In the data rows, the value 128 means zero.
Some points, each followed by its number:
array([129,  97, 104,  84, 129,  92, 110, 144, 109, 177, 178, 169, 185, 155, 172, 164]) 0
array([135, 153, 140, 147, 148, 136, 163, 155, 152, 103, 102,  73,  67,  69,  66,  95]) 1
array([130, 132, 194, 169, 191, 187, 131, 155, 137, 120,  95, 101, 111,  93, 100,  93]) 2
array([125, 114, 142, 142, 136, 162, 140, 139, 143, 127, 118, 128, 132,  81, 115,  71]) 3
array([175, 155, 180, 188, 167, 206, 161, 168, 128, 103,  53,  76,  70,  47,  41,  50]) 4
array([159, 164, 164, 162, 137, 111, 139, 128, 101,  87,  83,  89, 138, 108, 133, 132]) 5
array([ 99,  92, 126,  92, 144, 120, 123, 153, 136, 135, 152, 131, 168, 121, 140, 133]) 6
array([ 84, 121,  96, 143, 150, 175, 184, 151, 165, 154, 119, 106, 121, 125,  96,  93]) 7
array([120, 137, 114, 142, 138, 146, 162, 175, 141, 142, 148, 112, 108,  77,  77,  67]) 8
array([124, 160, 124,  92, 102,  86,  96, 128, 153, 182, 188, 182, 195, 199, 187, 165]) 9
array([119, 124, 122, 114, 145, 143, 176, 161, 129, 163, 120, 132,  93,  60,  91,  88]) 10
array([130, 102,  67,  98, 107, 141, 179, 156, 176, 126, 178, 149, 113, 147, 113, 122]) 11
array([101, 101,  72, 115, 132, 136, 170, 147, 170, 131, 129, 138, 110, 121, 108, 119]) 12
array([126, 121, 157, 142, 154, 162, 136, 134, 146, 141, 124, 115, 107, 130, 116, 145]) 13
array([ 99, 107,  92, 129, 130, 127, 124, 135, 134, 124, 131, 126, 128, 115, 112, 121]) 14
array([109, 107, 136, 101, 119, 100, 131, 121, 141, 151, 158, 152, 165, 166, 171, 143]) 15
array([144, 150, 159, 137, 141, 152,  82, 129, 129, 128, 124, 125, 119, 120, 131, 151]) 16
array([105,  86, 139, 138, 133, 128, 123, 149, 142, 150, 136, 136, 177, 167, 156, 132]) 17
array([130, 138, 123, 133, 148, 124, 132, 140, 119,  98, 110, 103, 121, 119, 136, 112]) 18
array([130,  98,  95, 134, 136, 177, 162, 127, 162, 177, 178, 156, 133, 122, 107, 126]) 19
array([133, 138, 162, 125, 123, 109, 137, 101, 120,  87, 135, 119, 113, 145, 152, 147]) 20
array([115, 105, 125, 104, 119, 142, 155, 109, 130, 123, 117, 134, 111, 132, 125, 111]) 21
array([160, 140, 148, 129,  91, 106,  98,  97,  82, 116, 118, 134, 137, 127, 155, 136]) 22
array([136, 127, 132, 111, 115,  90, 122,  97, 112, 102, 115, 131, 129, 154, 130, 133]) 23
array([102, 116, 126, 121, 138, 142, 153, 128, 157, 152, 168, 146, 159, 166, 147, 150]) 24
New points follow, each followed by the numbers of its two nearest points above, nearest first.
array([106, 142, 103, 136, 148, 126, 147, 138, 103,  98, 101, 137,  91, 116, 126, 125]) 18 14
array([117, 128, 136, 118, 121, 109, 142,  99, 120,  96, 120, 140, 123, 163,  87, 122]) 23 21
array([113, 122, 114, 114, 110,  81, 123, 139, 158, 139, 154, 170, 163, 161, 145, 154]) 15 24
array([205, 141, 149, 152, 128, 120,  81,  67,  67,  93,  84, 119, 127, 143, 155, 191]) 22 5
array([130, 158, 173, 154, 134, 119,  87,  93, 116, 118, 116, 117,  93,  97,  78, 135]) 16 13
array([113, 102, 114, 119, 134, 150, 142, 160, 125, 137, 127, 136, 124, 121, 119, 131]) 14 21
array([126, 137, 152, 134, 141, 142, 155, 163, 152, 129, 136,  79,  88,  81,  77, 128]) 1 8
array([100,  59,  87, 101, 130, 138, 162, 160, 182, 161, 129, 135, 118, 110, 121, 109]) 12 14
array([109,  63,  78, 103, 128, 128, 146, 171, 165, 140, 160, 125, 116, 104, 130,  99]) 12 14
array([130, 183, 171, 200, 180, 113, 107,  91,  40,  84,  83,  79,  75, 124, 100, 140]) 5 18
array([130, 150, 121, 153, 119, 143, 127, 152, 114,  96, 112,  80,  88,  84,  61,  77]) 1 8
array([124, 116, 138, 131, 106, 113, 105,  99, 125, 118, 149, 167, 165, 186, 186, 167]) 15 17
array([142, 101, 113,  90,  80,  88, 134, 101, 164, 148, 137, 142, 172, 155, 171, 143]) 15 23
array([231, 223, 189, 173, 106,  89,  26,  23,  28,  76,  58, 129, 172, 167, 173, 219]) 22 5
array([156, 160, 149, 173, 148, 159, 139, 132, 110, 107,  78,  77,  64,  97,  87,  79]) 1 2
